In the data rows, zero lies at 4.5, halfway between 4 and 5.
Two rows play each game, the first against the second. How much does the first row win by? 10 is about a draw, 20 a big win and 0 a big loss. Wins can go round in a circle: one row can beat a second, the second a third and the third the first.
[4 4 6 4 5 5 5 5]
[2 4 5 2 6 5 3 7] ~ 10
[6 6 5 5 4 4 4 4]
[4 4 7 4 3 7 5 4] ~ 6
[3 4 6 4 5 5 5 5]
[4 4 6 4 4 6 5 4] ~ 11
[4 3 7 4 2 7 7 3]
[7 7 6 5 4 3 2 3] ~ 20
[7 7 6 5 4 2 1 2]
[4 4 6 4 5 5 5 5] ~ 7
[6 6 5 5 5 5 5 5]
[7 6 5 4 5 4 4 4] ~ 12
[4 4 7 3 4 7 5 4]
[8 5 7 2 8 0 6 0] ~ 13
[3 3 6 5 2 6 7 3]
[3 5 6 3 6 5 4 6] ~ 8
[2 7 2 7 2 7 3 6]
[8 6 6 4 6 3 4 3] ~ 9
[6 6 5 5 4 3 3 3]
[4 3 5 5 4 5 6 5] ~ 8
[3 6 3 6 4 5 5 5]
[3 4 6 4 5 6 5 5] ~ 12
[5 4 3 4 6 6 5 4]
[3 4 6 3 5 6 5 6] ~ 9
[4 2 4 7 5 3 6 6]
[7 6 4 4 3 3 3 3] ~ 13
[7 6 5 5 5 4 4 4]
[4 4 5 4 5 5 5 5] ~ 10
[4 2 4 7 6 3 5 7]
[7 6 5 4 4 3 3 3] ~ 11
[4 4 6 3 5 6 5 5]
[3 5 6 2 8 5 3 8] ~ 9
[6 1 4 5 9 3 6 4]
[4 3 7 4 1 7 7 2] ~ 14
[5 3 4 6 5 5 5 5]
[6 4 2 3 5 6 6 5] ~ 9
[7 7 6 6 5 5 5 4]
[6 7 5 5 3 2 1 2] ~ 20
[3 5 6 3 6 5 5 6]
[4 2 0 2 3 3 2 2] ~ 1
[4 3 7 4 2 7 6 3]
[2 2 3 0 0 0 0 0] ~ 20
[3 4 7 4 3 7 6 4]
[3 7 2 7 2 7 3 7] ~ 8
[6 3 2 4 7 7 5 3]
[4 2 4 8 5 2 5 7] ~ 13
[3 2 5 6 3 4 6 5]
[5 3 1 3 6 6 5 4] ~ 10
[2 3 6 2 5 5 4 6]
[5 2 4 8 5 2 5 8] ~ 5
[4 2 4 7 6 2 5 7]
[4 3 7 4 1 7 7 2] ~ 7
[3 4 5 4 5 5 5 5]
[7 7 6 5 4 2 1 2] ~ 9
[5 4 2 4 7 6 5 4]
[6 3 2 4 8 7 5 3] ~ 14
[5 2 4 8 6 2 5 8]
[7 7 5 5 3 2 1 2] ~ 11
[7 6 5 5 5 4 4 4]
[5 3 2 3 4 5 5 4] ~ 14
[3 4 6 4 4 6 6 5]
[4 4 6 3 5 6 5 5] ~ 10
[3 4 7 2 7 6 3 7]
[7 7 6 5 4 2 1 2] ~ 3
[8 6 7 4 6 3 5 3]
[5 2 6 6 4 4 6 6] ~ 10
[7 6 6 5 5 4 4 4]
[6 7 5 4 3 2 1 2] ~ 20
[7 6 5 5 5 4 4 4]
[5 3 5 6 4 5 6 5] ~ 7
[4 3 2 3 3 3 3 3]
[3 6 4 5 5 5 6 5] ~ 19
[4 3 5 6 4 5 6 5]
[5 3 1 3 5 5 5 4] ~ 8
[4 1 4 8 4 1 6 8]
[5 3 5 6 4 4 6 5] ~ 7
[2 7 3 6 3 6 5 6]
[4 6 4 5 5 5 6 5] ~ 12
[6 4 2 3 5 6 6 5]
[3 3 7 4 2 7 6 3] ~ 13
[6 6 5 4 4 4 4 4]
[4 3 7 5 1 7 7 2] ~ 2
[3 4 6 3 5 6 4 6]
[4 2 1 1 2 2 2 2] ~ 6
[6 4 3 4 5 5 6 5]
[3 4 6 4 5 6 5 5] ~ 11
[6 4 3 3 5 6 6 5]
[4 2 5 7 5 3 6 7] ~ 10
[4 4 6 4 3 7 6 4]
[3 6 3 5 4 5 5 5] ~ 7
[4 2 5 7 4 3 6 6]
[5 4 3 4 6 6 5 5] ~ 9
[3 4 6 2 7 5 3 7]
[2 4 5 3 6 5 5 5] ~ 15
[5 4 2 4 6 6 5 4]
[4 2 5 7 4 3 6 7] ~ 10
[4 3 7 4 1 8 7 2]
[2 7 3 6 4 5 6 5] ~ 0
[5 3 5 5 5 5 6 5]
[3 7 3 6 4 5 6 5] ~ 7
[3 5 6 2 7 5 3 7]
[4 3 1 2 3 4 4 3] ~ 7
[6 6 5 5 5 5 5 5]
[6 6 5 5 5 5 5 5] ~ 10
[4 2 4 7 6 3 5 6]
[4 3 4 6 5 4 6 6] ~ 9
[5 4 3 4 5 5 6 5]
[5 4 2 3 6 6 6 5] ~ 11
[4 3 7 5 2 7 7 3]
[5 4 2 4 7 6 5 4] ~ 1
[2 4 6 2 5 6 4 6]
[7 7 6 6 6 5 5 5] ~ 11
[7 7 6 5 4 3 2 2]
[3 5 6 3 6 5 5 5] ~ 10
[5 3 5 6 4 4 6 5]
[8 5 7 2 8 0 8 0] ~ 9
[7 7 6 5 4 3 2 3]
[3 4 7 3 4 6 5 5] ~ 9
[3 4 6 3 5 6 5 5]
[2 3 4 2 3 4 3 4] ~ 7
[7 7 5 5 4 3 3 3]
[3 5 6 3 6 5 5 6] ~ 13
[7 7 5 4 3 2 1 2]
[6 6 4 3 2 2 2 3] ~ 20
[3 7 3 6 4 5 5 5]
[5 3 1 3 6 6 5 4] ~ 8
[3 4 6 3 5 6 5 5]
[3 5 6 2 7 5 3 7] ~ 8
[3 5 6 3 6 5 5 5]
[4 3 5 6 4 4 6 5] ~ 11
[4 2 4 8 6 2 5 8]
[3 2 6 6 3 4 7 5] ~ 9
[3 4 7 3 3 7 6 4]
[5 3 2 3 6 6 6 5] ~ 6
[2 5 3 5 4 5 5 5]
[3 4 7 3 4 7 5 4] ~ 13
[6 4 2 4 7 7 5 4]
[7 7 6 5 3 2 0 1] ~ 18
[3 7 3 6 3 6 4 6]
[7 7 6 6 4 3 2 2] ~ 8
[2 7 2 7 2 7 3 6]
[3 7 3 6 4 5 6 5] ~ 12
[4 2 4 8 5 2 6 7]
[6 7 5 4 3 2 1 2] ~ 13
[4 4 6 4 4 6 5 5]
[7 7 5 5 4 4 3 3] ~ 12
[5 4 2 4 6 7 6 4]
[5 4 2 4 7 6 5 4] ~ 9
[5 4 3 4 6 6 5 5]
[4 3 7 3 4 6 5 5] ~ 11
[6 4 3 4 6 6 5 5]
[3 7 2 6 3 6 5 5] ~ 9
[6 6 5 5 5 5 5 4]
[7 7 6 5 4 3 3 3] ~ 15
[4 2 4 7 5 3 5 7]
[2 7 2 7 2 7 3 6] ~ 11
[5 3 5 6 5 4 6 5]
[5 4 3 4 6 6 6 5] ~ 7
[6 6 5 5 5 5 5 5]
[5 4 2 4 6 6 6 5] ~ 8
[4 1 4 8 4 0 6 9]
[2 3 6 3 4 6 5 5] ~ 12
[5 3 4 6 5 4 5 5]
[4 2 5 7 4 3 6 6] ~ 10
[8 5 7 3 7 3 7 3]
[7 7 6 5 5 4 3 3] ~ 14
[3 7 3 6 3 6 4 6]
[2 7 3 6 4 6 5 5] ~ 13
[6 7 5 5 3 2 1 2]
[4 3 5 6 4 5 6 5] ~ 2
[5 2 5 6 4 3 6 6]
[4 2 4 7 6 3 5 7] ~ 10
[4 3 7 4 2 7 7 3]
[6 6 5 5 4 4 4 4] ~ 16
[5 3 2 4 7 7 5 4]
[3 4 6 3 5 5 5 5] ~ 8
[8 6 6 4 6 3 5 3]
[2 1 3 0 0 0 0 0] ~ 20
[6 6 5 5 4 4 4 4]
[2 2 4 2 0 3 2 1] ~ 19
[2 7 2 6 3 6 4 6]
[4 3 2 3 4 4 5 4] ~ 4
[3 4 5 3 6 5 5 6]
[4 3 7 4 2 7 7 3] ~ 14
[4 4 7 3 5 6 4 6]
[3 5 6 2 7 5 3 7] ~ 12
[3 4 5 4 5 5 5 5]
[2 7 2 7 3 6 4 6] ~ 10
[3 4 4 3 4 5 5 5]
[5 3 5 6 5 4 6 5] ~ 10
[4 4 6 4 5 6 5 5]
[7 6 5 5 4 4 4 4] ~ 13
[3 5 6 2 7 5 3 7]
[7 7 5 5 5 5 5 4] ~ 9
[6 4 3 4 5 5 6 5]
[6 4 2 4 6 6 6 5] ~ 11
[5 3 2 4 8 7 5 3]
[5 4 3 4 6 6 5 5] ~ 7
[7 6 4 4 3 3 3 4]
[5 4 3 4 6 6 5 4] ~ 11
[5 1 6 6 5 3 7 6]
[4 2 4 7 5 2 6 7] ~ 12
[7 7 6 5 5 4 4 4]
[5 3 2 4 7 7 5 4] ~ 5
[3 4 6 3 6 5 4 6]
[2 4 6 2 6 5 4 6] ~ 10
[6 4 3 4 6 6 5 4]
[4 4 7 2 6 6 4 6] ~ 10
[4 2 4 7 5 2 6 7]
[3 7 3 6 3 6 5 5] ~ 11
[3 4 6 2 6 5 4 6]
[3 4 6 3 5 6 5 5] ~ 12
[4 2 3 6 6 4 5 6]
[7 7 6 5 4 3 2 2] ~ 10
[5 4 3 4 5 6 6 5]
[2 2 4 1 2 3 1 3] ~ 0
[7 6 6 5 5 4 4 4]
[8 5 7 3 7 1 6 1] ~ 9
[3 4 6 3 5 6 5 5]
[5 3 2 4 7 7 5 3] ~ 11
[4 4 7 3 6 6 4 6]
[2 4 5 2 5 5 4 6] ~ 11
[4 3 4 7 6 3 5 6]
[7 7 6 5 4 3 3 3] ~ 13
[2 7 3 6 3 6 5 6]
[5 3 2 3 6 6 6 4] ~ 11
[3 7 2 6 3 6 5 5]
[4 3 4 7 5 3 6 7] ~ 10
[7 7 6 5 4 2 1 2]
[2 7 2 7 3 6 4 6] ~ 14
[7 7 5 5 4 3 3 3]
[4 2 0 0 0 0 0 0] ~ 20
[4 3 1 2 4 5 4 4]
[8 5 7 4 7 3 6 3] ~ 5
[3 5 6 3 6 5 5 6]
[6 7 5 5 4 4 4 4] ~ 9
[4 4 7 3 4 6 5 4]
[7 7 6 5 4 4 3 3] ~ 12
[3 4 6 4 4 6 5 5]
[4 2 4 7 5 2 5 7] ~ 11
[3 4 5 4 5 5 5 5]
[3 7 3 6 4 5 6 5] ~ 11
[2 7 3 6 4 5 5 5]
[3 5 5 4 5 5 5 5] ~ 10
[7 7 6 6 5 3 3 3]
[6 6 4 3 2 3 3 4] ~ 20
[5 3 1 3 7 7 5 3]
[7 7 5 5 3 2 2 2] ~ 10
[7 6 5 5 4 4 4 4]
[3 4 7 4 3 7 6 4] ~ 4
[8 5 7 3 7 1 8 2]
[5 4 3 4 6 6 5 4] ~ 7
[4 2 1 1 2 3 2 2]
[4 3 1 3 5 6 5 4] ~ 20
[5 3 5 5 4 5 6 5]
[5 3 4 6 6 4 5 6] ~ 10
[3 7 2 7 3 6 5 5]
[3 3 7 4 2 7 6 3] ~ 16
[3 6 3 5 5 5 5 5]
[3 4 7 2 6 6 3 7] ~ 6
[5 2 5 6 4 3 6 6]
[6 6 5 5 5 5 5 5] ~ 9
[4 2 5 7 4 3 6 6]
[7 7 5 4 3 2 2 2] ~ 16
[6 7 5 5 4 4 4 4]
[3 7 2 6 3 6 5 5] ~ 11
[3 2 5 7 3 4 6 5]
[2 7 2 6 3 6 4 6] ~ 8
[2 4 6 2 6 5 3 6]
[4 2 4 7 4 3 6 6] ~ 8
[2 6 2 6 3 6 4 6]
[3 6 3 5 5 5 6 5] ~ 14
[6 6 5 5 5 5 5 5]
[3 6 3 5 4 5 5 5] ~ 9
[6 6 5 5 5 5 5 5]
[5 4 3 4 6 6 5 5] ~ 9
[5 3 2 4 7 7 5 4]
[4 2 4 7 5 3 5 7] ~ 10
[1 5 1 4 1 3 2 3]
[3 7 2 7 3 6 5 5] ~ 20
[5 3 2 4 8 7 5 3]
[2 6 2 6 3 6 5 5] ~ 3
[7 7 5 4 3 2 1 2]
[5 3 4 5 5 5 5 5] ~ 7
[5 3 4 6 6 4 5 6]
[7 7 5 5 3 3 2 2] ~ 12
[3 4 5 4 5 5 5 5]
[2 6 2 5 3 5 5 5] ~ 9
[7 7 6 5 4 3 2 3]
[4 2 4 8 5 2 6 8] ~ 12
[4 3 7 4 2 7 6 3]
[2 6 2 6 4 5 5 5] ~ 4
[5 4 2 3 6 7 6 4]
[2 5 2 5 2 5 4 5] ~ 2
[4 2 5 8 4 2 6 8]
[6 6 5 5 4 3 3 3] ~ 9
[7 6 5 5 4 4 4 4]
[4 2 4 7 6 2 5 7] ~ 11
[6 7 5 5 3 2 0 1]
[6 1 5 5 9 2 7 4] ~ 0
[1 4 0 2 0 0 0 0]
[5 3 2 3 5 6 6 5] ~ 20
[2 7 2 6 3 6 4 6]
[5 3 2 4 8 7 5 3] ~ 19
[4 2 6 6 2 5 7 5]
[4 2 5 7 4 3 6 6] ~ 11
[5 4 3 4 6 5 5 5]
[3 7 3 6 4 6 5 5] ~ 12
[7 7 6 5 5 4 4 4]
[3 4 6 2 7 6 3 7] ~ 13
[1 5 1 4 1 4 2 4]
[4 5 6 3 6 5 4 6] ~ 11
[6 4 2 2 5 6 7 6]
[6 7 5 4 3 2 2 2] ~ 0
[6 6 5 5 5 5 5 5]
[7 7 6 5 5 4 3 3] ~ 12
[3 4 6 2 6 5 4 6]
[2 4 6 2 6 5 4 6] ~ 11
[4 2 4 7 6 3 5 6]
[7 7 5 5 5 5 5 4] ~ 10
[3 4 6 4 3 6 6 4]
[7 6 4 3 2 3 3 4] ~ 13
[3 6 3 5 4 5 5 5]
[4 2 4 8 5 1 5 8] ~ 6
[6 4 3 4 6 6 5 4]
[4 3 5 6 4 5 6 5] ~ 11
[5 3 3 5 7 6 5 4]
[8 5 6 4 6 3 5 3] ~ 17
[7 7 6 5 4 3 2 2]
[3 4 6 3 6 6 5 6] ~ 9
[5 2 4 7 5 2 5 7]
[7 7 5 5 4 3 3 3] ~ 7
[6 7 5 5 4 3 3 3]
[3 5 4 4 5 5 5 5] ~ 13
[3 7 3 6 5 5 6 5]
[5 3 5 6 5 4 6 5] ~ 15
[2 5 3 4 4 4 5 5]
[8 6 7 5 6 4 4 3] ~ 7
[6 6 5 4 4 3 3 3]
[2 4 6 2 6 5 3 6] ~ 17
[4 2 4 7 5 2 6 7]
[3 4 6 3 5 6 5 5] ~ 10
[6 4 2 3 5 6 6 5]
[8 6 7 5 6 4 4 3] ~ 10
[3 7 3 6 4 6 5 6]
[7 7 6 5 4 2 1 2] ~ 9
[6 7 5 5 3 2 1 2]
[8 6 7 3 8 1 6 1] ~ 0
[4 4 6 2 7 5 4 6]
[4 3 6 6 2 6 7 4] ~ 10
[5 4 3 4 6 6 5 4]
[2 3 3 1 1 2 0 2] ~ 3
[5 3 5 6 5 4 6 6]
[4 4 6 3 5 5 5 5] ~ 10
[6 3 2 4 7 7 5 4]
[2 3 4 2 3 4 3 4] ~ 4
[7 6 6 5 5 4 5 4]
[4 2 4 8 6 2 5 7] ~ 11
[3 5 6 2 7 5 3 7]
[3 4 6 4 4 6 6 4] ~ 13
[6 6 5 4 2 2 1 2]
[7 7 6 5 4 3 2 2] ~ 0
[7 6 4 4 2 3 3 3]
[2 3 4 3 3 4 4 4] ~ 20
[2 7 2 6 3 6 4 6]
[4 4 6 3 4 6 5 5] ~ 9
[4 2 4 8 5 1 5 8]
[2 2 5 3 2 5 5 3] ~ 11
[5 2 4 8 5 2 6 7]
[6 4 2 3 6 6 6 5] ~ 11
[2 7 3 6 4 6 5 5]
[5 2 5 7 4 3 6 6] ~ 13
[7 6 5 5 5 4 5 4]
[5 4 3 4 6 6 5 4] ~ 8
[7 7 5 5 4 4 4 4]
[6 4 2 3 6 6 6 5] ~ 12
[4 3 7 5 1 7 7 2]
[5 4 4 5 5 5 5 5] ~ 10
[1 5 1 4 0 4 1 4]
[4 3 7 5 1 7 7 2] ~ 0
[4 2 4 8 5 1 6 8]
[4 3 7 4 2 7 7 3] ~ 7
[6 4 3 4 5 5 6 5]
[8 6 6 5 5 3 4 3] ~ 9
[7 7 6 5 4 3 2 2]
[5 4 3 3 5 6 6 5] ~ 13
[4 4 5 3 6 5 5 5]
[8 5 7 3 6 1 5 1] ~ 9
[4 4 7 3 4 7 5 4]
[8 6 7 4 7 2 5 2] ~ 13
[5 2 5 6 4 4 6 6]
[4 4 6 3 6 5 4 6] ~ 11
[4 2 4 7 5 2 6 7]
[4 2 6 7 3 4 7 5] ~ 8
[4 4 6 4 4 6 5 4]
[7 7 6 6 5 4 4 4] ~ 12
[7 6 5 5 4 4 4 4]
[6 6 5 4 3 3 2 2] ~ 14
[4 2 4 7 4 3 6 7]
[5 4 2 3 6 6 6 5] ~ 12
[4 2 5 7 3 4 6 6]
[2 4 6 2 6 5 4 6] ~ 12
[3 5 6 3 6 5 4 6]
[5 3 5 6 5 4 6 5] ~ 10
[8 6 6 4 5 2 4 3]
[5 3 1 4 8 7 5 3] ~ 4
[3 7 2 7 3 6 5 5]
[2 4 5 3 6 5 5 6] ~ 6
[3 7 3 6 4 5 6 4]
[4 0 0 0 0 0 0 0] ~ 0
[6 4 4 4 5 5 6 5]
[2 7 2 7 2 7 3 6] ~ 10
